One vector is turned by the same rotation once a tick. Each row is the vector after some number of ticks, and that number follows the row.
The counts run from 0 to 334.
[ 13 -16   8  -5  38  -5 -17  12   8  28   3  17  13 -11  -7  -9  -6  13
  11   4   0   7  18  13 -13  -5  -7  30   1  -4 -17 -12  19  29   2  29
   2   4 -31  -4 -31 -15 -29  17 -19 -11  -5  -8  -9 -10   1  19 -28  24
  28  -7   3   9  25  18 -17  16   6  -4  -1  24  -2  -4  18  -5  19  -5
 -26 -21   5  -8  -4]  186
[ -1  -1   2  -4  26  -6 -22  28   7  26 -18  27   0  -3  10  -8 -11   6
   8  -8 -13  10  13   1 -17  -4 -21  29 -10  -2  -6   6  13  26  -1  18
  -2  11 -33  11 -25 -23 -27   6 -40 -27  -7   3   4  -4  -7  13 -12  13
   5  -1   5   6  19  20   0  13   2   3   2  11   1 -11  26  -3  29 -14
 -14 -41  -5 -10  -2]  11
[ 16  -7  12  14  28  -4 -22  20   4   1  -9  -1  33 -12 -11 -11  -5  16
   6   7 -23   1  22   7   4 -19  -9  31   5  -1  -4   1  21  20  -3  18
  -7   5 -27 -11 -35 -13  -9  17 -34 -14  16 -24  -2 -15  -5  15  -4   7
  11   2  -1   8   8   4 -23  35  -8 -23   9  18   8  20  19 -12   1  16
 -18 -29  -4  24 -16]  201
[ 20   1  11  12  23  -9 -20  24   6   9  -2  22  20 -20  -5 -11   0   2
  -5  10 -17   2   6   5  -3  -1 -28  31  -9   1   3  11   4  24 -17   1
 -25  23 -33 -15 -21 -19 -14  16 -37 -27  -4  -6   4 -17   8  24 -12  -4
  13  -4  15  12   5 -15 -19  28   3  -5  -8  21  30   9  27  -8   2  -1
 -12 -31  -2  13 -10]  293
[ 12 -27  14  16  28  -2 -22  13   6  17 -10  16  21  -6 -19  -8  -1  15
   1   3 -14  -2  18   8   9  -6 -13  33  -2  11  -5  -1  19  47 -17   8
   1   7 -17  -6 -26 -18 -21   7 -35 -23   3  -1  -6  11   3  14   1  -3
  29   7   6   9  10  -4 -17  25   5 -14   7  29   8   6  18  10  20   3
  -5 -22  -6  26  -2]  74
[  9  12  12  17  25  -9 -32  19  -3  12 -11  21  14 -17   3  -8  -4  -1
  -1   8 -18   8  11   8  -7  -6 -23  30 -11   1   4  15   5  18 -17   6
 -21   9 -38  -6 -21 -15 -15  19 -48 -21   5   2   1 -16  12  26 -18  -3
   8   1  19   5   6  -3 -15  38  -2 -12  -7  10  14   3  23   1  14  -6
 -15 -25   0   7 -13]  292
[ 28  -5   6  15  14   1 -27  26   5  11 -13  22  15  -6   5  -7 -15  -1
  13  -3 -10   5  23  -5  -2 -11 -25  18   9  -4   4  -6  12  24  -9  24
  -7  -6 -29   5 -30 -15 -15  30 -37 -16  -2 -10  11  -7  13   8  12   2
  11   1  17  13   5   7 -19  32   8 -19   9   6  19  -3   8 -11  19  -1
 -38 -29  11  -5 -19]  213
[  7  -9  19   2  33 -16 -17  32  -5  12 -16  -2   9 -24 -11  -3 -16  21
   0   6 -11   6  17  12   0 -12 -12  29  -1   0  -8 -11   9  25   6  13
  -4   7 -27  -6 -36 -20 -18   8 -40 -19  -4 -17   5 -11  -2   9 -23  11
   7 -12  -2  14  17  18 -15  24   3 -15  -3  10   9  15  21  -9  19  17
 -19 -23  -6   3  -8]  284
[ 10  -4   9   4  27   5 -17  16   4  28  -4  21  14 -11 -10 -14 -10   5
  18   4   3  -3  20  16 -10  -2 -15  24  13 -12 -14  -5  25  28   2  24
   3  -8 -34  -1 -27 -21 -26  20 -28 -19 -12 -17   5  -7   2  12  -9  19
  16  -5   5  18  15  28 -11  18  19  -5  -7  10  -1   9  14  -8   7   0
 -21 -33   9  -3   4]  219
[  4 -12   8   5  31   3 -20  13  10  28  -9  28   8  -2   4 -20   3   5
  18  -2 -16   5  23   7  -6  -7  -9  30  -4  -5  -8   4  20  31   1  21
   6   5 -24   1 -36 -27 -30   5 -29 -23 -12  -7  -7  -4 -16  10  -6  18
  17  -2  -7   9  26  22 -14  11   8  10   1  17  -4  -2  24   9  15  -4
 -16 -39  -2 -10  11]  270
[ 24  -9   4  -1  16   1 -15  26  16   9  -4  20  15   7  12  -9 -17   6
  11  -7 -23   9  21 -11 -10  -5 -17  28   9 -10  -9  -5  16  14   2  40
  -7   2 -25   4 -32 -17 -19  25 -24 -13  -7 -16  10 -11  -9  14   3  16
   5   0   4  12  11  10 -19  22   3 -10   6  16  14  -6  10 -17   9  -6
 -27 -34   3 -16 -23]  51
[  6 -18  13  11  37 -10 -17  16   9  17 -10  18   2 -11  11 -14  -3   8
   3   0 -19   6  21  -1  -9 -16  -7  22 -10   0   2 -10   9  32  -3  15
   3   7 -19   1 -44 -17 -27   5 -34 -21 -14  -3 -13 -14 -15  11 -20   7
  25 -10   1  -1  34  19 -22  27  -6   1   0  13  11   1  22   3  24   2
 -14 -24 -12  -2  -6]  238
[  9  -9  17  -9  28 -15 -27  32  -1  19  -5   1  16 -12 -12  -5 -12  26
  -3  10 -12  15  27   6 -17 -27 -14  32   6  -2   4  -8  18  18   0  23
 -17  16 -35   7 -24 -11 -20  18 -30  -6  10 -11   9 -19   3   8 -22  21
   5   7  -2  10  13   9 -12  22   2  -4   9  23  -5   4  18 -11   5  16
  -9 -36  -2  13  -6]  318
[ 20 -11  14  19  30  -6 -22  23   3   6 -25  16  17 -10  -3 -10 -16  -1
  15   2 -24   2  22   6  10  -8 -16  26   2   7  -1  -5  21  23 -17  19
   0  -8 -22  -2 -35 -23 -13  15 -39 -16   1 -19   2  -4  -4   5  -1  11
  19   1  13   6   7   5  -8  35  -3 -19  20  14  24   8  10  -5  20   5
 -35 -14   3  -1 -10]  245
[ -4  -3   9  17  38 -14 -25  12   2  21 -16  24  10 -16  -2  -7  -8   3
   7   5  -8  13  20  20  -9  -7  -9  30  -3   3   1  -1  15  24 -17  16
   0  -7 -28   4 -29 -17 -23  10 -41  -9   2   4 -11 -12   3  14 -26  16
  23   1  10  -4  24  14  -8  36  -3  -6  -3  18  13   2  13  10  21  -2
 -19 -18  -7   5  -4]  109
[ 14  -1  -1  19  17  -8 -12  22  13   5 -12  17  25 -10  -3   3  -8   7
   7  10 -19  -3  13   4  10  -3 -20  38  -4   0  -2   2  14  24  -6  21
 -11  -4 -26 -14 -34 -21 -14  23 -41 -20  17 -14   1 -13   1  14  -2   6
  12  -1   7  12   7   2 -12  26 -10 -18   1  15  27   7  14 -11   9   4
 -30 -27  -4   7 -20]  116
[  8 -26  22  -1  24 -14 -17  33   7  13 -15  14  14  -4 -11  -7  -5  27
   1   7 -19   6  15  -2   3 -21 -16  33  -4   7  -4  -9  14  39  -5  16
 -12  24 -16  -5 -30 -18 -26  -1 -32 -24   5  -1   3  -3  -6   5  -7   5
  17   5 -11  12  12  -4 -16   8   1   7   7  30   7   0  28   1  14   1
  -7 -32 -15  12  -2]  106
[  5   1  12  20  30 -15 -25  21   4  25  -8  20  12 -12   1  -9  -7   5
  -1  12 -18  12  19  14 -14 -12 -17  27 -11   4  11  -7   5  18 -19  19
 -12   3 -31   1 -25 -12 -23  20 -37  -9   5   0  -5 -22   2  16 -31  16
  25  -4   8   2  24   5 -16  39  -5   0  -8  20  22   1  15   3   9  -4
 -12 -19  -7   9 -17]  110
[ 24 -13   6  10  38  -3 -17  33  12  22  -1  12  10   5  -5 -12  -4   2
   7   2 -24   3  10   1  -8  -3 -15  23  -7  -2 -12  -9   7  33   0  23
  -9   5 -27  -4 -28 -32 -29   9 -19 -15 -20 -24   1  -6 -11  17 -10  25
  32 -16   8  11  10  -7   0  12  -3   4  10  29  15 -12  19   7   7   7
 -14 -26  -1 -26  -8]  16
[ 20  -7   5  15  23   6 -31  30   9  21   2  14  18   4  -8 -29  -2  10
   4   0 -11   2  24   1 -19 -14 -16  19   7  -9   0  -6  15  26  -6  25
 -11   7 -35  -1 -11 -23 -21  23 -24 -17 -19 -14  15 -14  -4  15   3  22
  26  -1  -2  13  12   4 -16  21   9   7  15  23   2   1  17   3  -7   7
  10 -45   5   3  -3]  92
[  3  -7  17  15  36 -17 -26  23   0  17 -19  15   3 -10   6 -13 -11   9
   0  -2 -22  16  26   2 -13 -17 -11  17 -13  -2   4  -7  10  13  -6  17
   0   7 -26   2 -37 -17 -20   6 -39 -14 -21  -8  -2 -20  -7  14 -21   9
  18  -8   2   3  33  20 -21  38  -2 -12  -2   7  12   6  18   1  18   3
 -11 -24 -14   3 -12]  239
[ 26   1   7  10  25   4 -23  28   9  20   1  18  16  -5  -7 -24  -2   1
   6   2 -12   9   5   1 -14   5 -23  24   2  -9 -11   7  20  24 -17  10
 -14  11 -41  -3 -10 -26 -19  15 -20 -23 -17 -15  16  -9   4  24  -8  13
  15  -1  12  17   0 -16  -6  18  14   7   5  26  16  11  23  -5   0  -4
   1 -43  12  -1   1]  47
[ 21 -13   4  -4  25 -12 -17  43   6  18 -16   2   3  -5  -4   4 -20  15
   6   3 -11  10   9   1  -9  -6 -22  29  -5   4  -7 -10  15  25   4  26
  -9   9 -28   4 -32 -25 -17  15 -32 -17   0 -16   8  -7   1   6 -16  15
  16  -9  14   6   8  -2   8  18  -4  -6  21  18  16 -10  18 -11  30   4
 -36 -28   1 -17 -12]  147
[ 18 -13  12  -3  33  -6 -24  45  -1  18 -10   5   0   3  -9 -16  -4   8
  -3   4 -22   9  16  -6 -11  -9 -18  24 -10   5  -2  -6   5  30  -1  16
 -17  17 -30   4 -23 -31 -26   5 -27 -20  -9 -18  10  -8  -9  12  -6  18
  17  -9  11   7   5 -13   7  14   0  11  21  20  11 -10  25   9   4  11
  -7 -31  -2 -13   3]  275
[  0  -6   9  -1  27  -8 -24  35  10  22  -3  16  13   2  -1 -12 -17  18
  -6   2 -15  10  23   0 -16 -20 -12  32  -2  -8   0 -15   9  14   5  32
 -10   9 -32  -1 -22 -17 -23  15 -29 -15  -6 -10   4 -18  -6  15 -19  19
  18   1   4  13  13  19 -20  28   5  -4  -7  17   3   2  16  -9   3   2
   5 -33 -11  -6 -27]  188
[ 16  -8   1  10  26  -9 -12  25   4   9 -10   7  23 -11 -11   2 -12   9
   9   9 -13  -5   7   6   7   3 -15  37  -4   7   0   7  15  31  -3  16
 -13   1 -33 -11 -37 -24 -14  21 -44 -20  20 -17   3  -7   6  19  -7   7
  13  -5  20   6   5  -2   0  23 -11 -23  14  15  15   1  16 -12  23   9
 -39 -19   5   6 -12]  115
[  0   1   7   1  27  -1 -15  20   6  15  -2  15  16 -17   0 -18 -10   9
   3   1  -9  -2  16   4  -9  -6 -21  24  -7  -9  -1   3   8  24  10  10
  -6   7 -37  -8 -32 -21 -10  16 -47 -34  -9 -12   1 -15  -4  17 -10  -4
   7 -18  17  17  18  31 -17  24   7 -23 -13  -1   4  15  25 -14  17   6
 -10 -31  -3   7  -4]  122
[ 12  -5  -1  20  26  -4 -20   9  13  10  -9  23  19  -8  14  -8  -5  -5
   5  -7 -23   1  18  -3  -1  -5 -17  25 -12   1   9   5  12  21 -18  17
  -7   2 -19  -4 -37 -16 -13  21 -40 -21  -2   0  -3 -14  -5  21  -5  -1
  23  -2  17  -1  21   8 -19  35 -12 -18   9  12  24   0  16   0  20  -8
 -27 -20  -4   5 -18]  161
[ 17 -11  26  -4  34  -6 -19  18  -7  10 -11  22  10 -21 -17 -18  -5   9
   1   2 -14  -2  10   9   7   0 -19  22  -2   2 -22  -3  13  36   1   7
  -5  11 -24  -6 -34 -22 -24   2 -41 -27 -14 -16   2   2   3  13 -13  -7
   9 -10  11  22   8   4 -16  17  15 -18 -13   7   8  15  27  -3  20  -1
 -21 -20   6   3   4]  250
[ 13 -22  11  16  27 -10 -15  35   4  12  -8   5  15  -6 -12 -10  -4   9
   2   9 -20  -6  13   0   3  -2 -23  22 -15  10   6  -7   9  36 -11   5
 -16  14 -26  -9 -34 -35 -17  12 -35 -30   3 -18   3  -7 -15   8  -3   8
  27  -9  14  13  10 -17  -2  20  -4   0  21  25  27   6  21   3  10  19
 -20 -24  -5   4   3]  243
[ 18   1  -1  11  22   6 -18  16  13  10  -1  22  30  -2   3 -11  -8  -2
  18  -4 -18  -8  19   4   8   7 -19  29  10  -6 -10   7  22  24 -12  31
  -8 -12 -28  -5 -27 -23 -23  26 -35 -18  10 -20   6   2  -3  16  13  11
  13  -2  29  14   6  11 -11  29   2 -19   0  14  15   6  13  -8   7   0
 -27 -26  11  -6 -12]  83
[ 18  -2   6  -2  18  -1 -18  36   5  10 -16  20   8   2  14 -12 -13   3
  17  -6 -23  10  16  -9  -5  -7 -26  23   1  -3   2   6  20  17  -3  26
 -13  12 -29   9 -36 -28 -20  14 -32 -23  -1 -14  13  -9 -14   6   4  12
  -2   4  10   8  13   7  -1  16   0   0  18  12  18   1  18 -14  16  -5
 -34 -42  11 -14  -2]  310
[ 31 -10  -4  -2  23   3 -11  22  18  21   7  18  20   0   7  -7  -9   4
  13   0 -14   0  17  -7 -10   5 -23  26   7  -6  -4  -8  19  26   5  35
  -3  -2 -28  -4 -36 -24 -28  28 -24 -20   0 -18   4  -9 -11  15   0  18
  16  -3  19  12  15   9  -8  15  -1  -1  10  17  16  -6  13 -15  10  -1
 -33 -26   8 -22 -17]  50
[  7   1   5  23  30 -10 -21  22  12  11 -22  23  10   0  16 -10 -11  -5
   4   2 -33  10  11   6  -2 -10 -13  35  -9  -4  -5   8  18  18 -18  21
  -5  -2 -29  -5 -31 -21 -22   6 -34 -15  -4  -6  -4 -22 -12  19 -13  19
  20   0   1  -2  18   4 -13  33  -8  -4  -1  16  24   2  16   4  12 -10
 -15 -30  -6  -5 -19]  194
[ 20  -7  12   7  31  -9 -30  30   7  20   0   9  12  -6   5 -20  -9  10
  -3   0 -15  20  23  -4 -27 -20 -16  18  -1  -4  13 -12   8  16 -10  23
 -14  15 -36   7 -21  -9 -15  19 -19 -13 -23  -6   6 -27  -7  17 -22  17
  23  -4  -4   5  22   3 -20  28   0   7  14  21  10   3  19  -4   2  -1
   1 -39  -2   1 -14]  273
[ 40 -14   1   3  30  10 -17  18  15  22  10  17  16  -5  -5 -13   0   0
  14   0  -4  -2   8   0 -14  11 -22  19   5  -5 -11  -9  16  37   2  26
  -5   3 -29  -5 -28 -21 -24  25 -22 -19 -24 -20   3  -7   2  21  -8  11
  23 -15  16  16  13   2  -9  13  11  -4  12  22  13  -4  18  -8   9   5
 -28 -28  16 -15  -9]  263
[ 21 -12  14   1  37 -14 -13  29   5  10  -6   8  10 -13 -15  -6  -7  10
  -5  13 -24   7   1   8   1   0 -20  28 -11   3 -19  -3  13  31 -11   7
 -19  15 -30 -13 -26 -29 -20   5 -29 -18  -6 -19   0  -2  -5  23 -24   1
  19  -9  16  13   1 -23   0  18  -3  -8   8  29  24   7  28  -5  11   2
  -9 -17  -1  -5  -7]  327
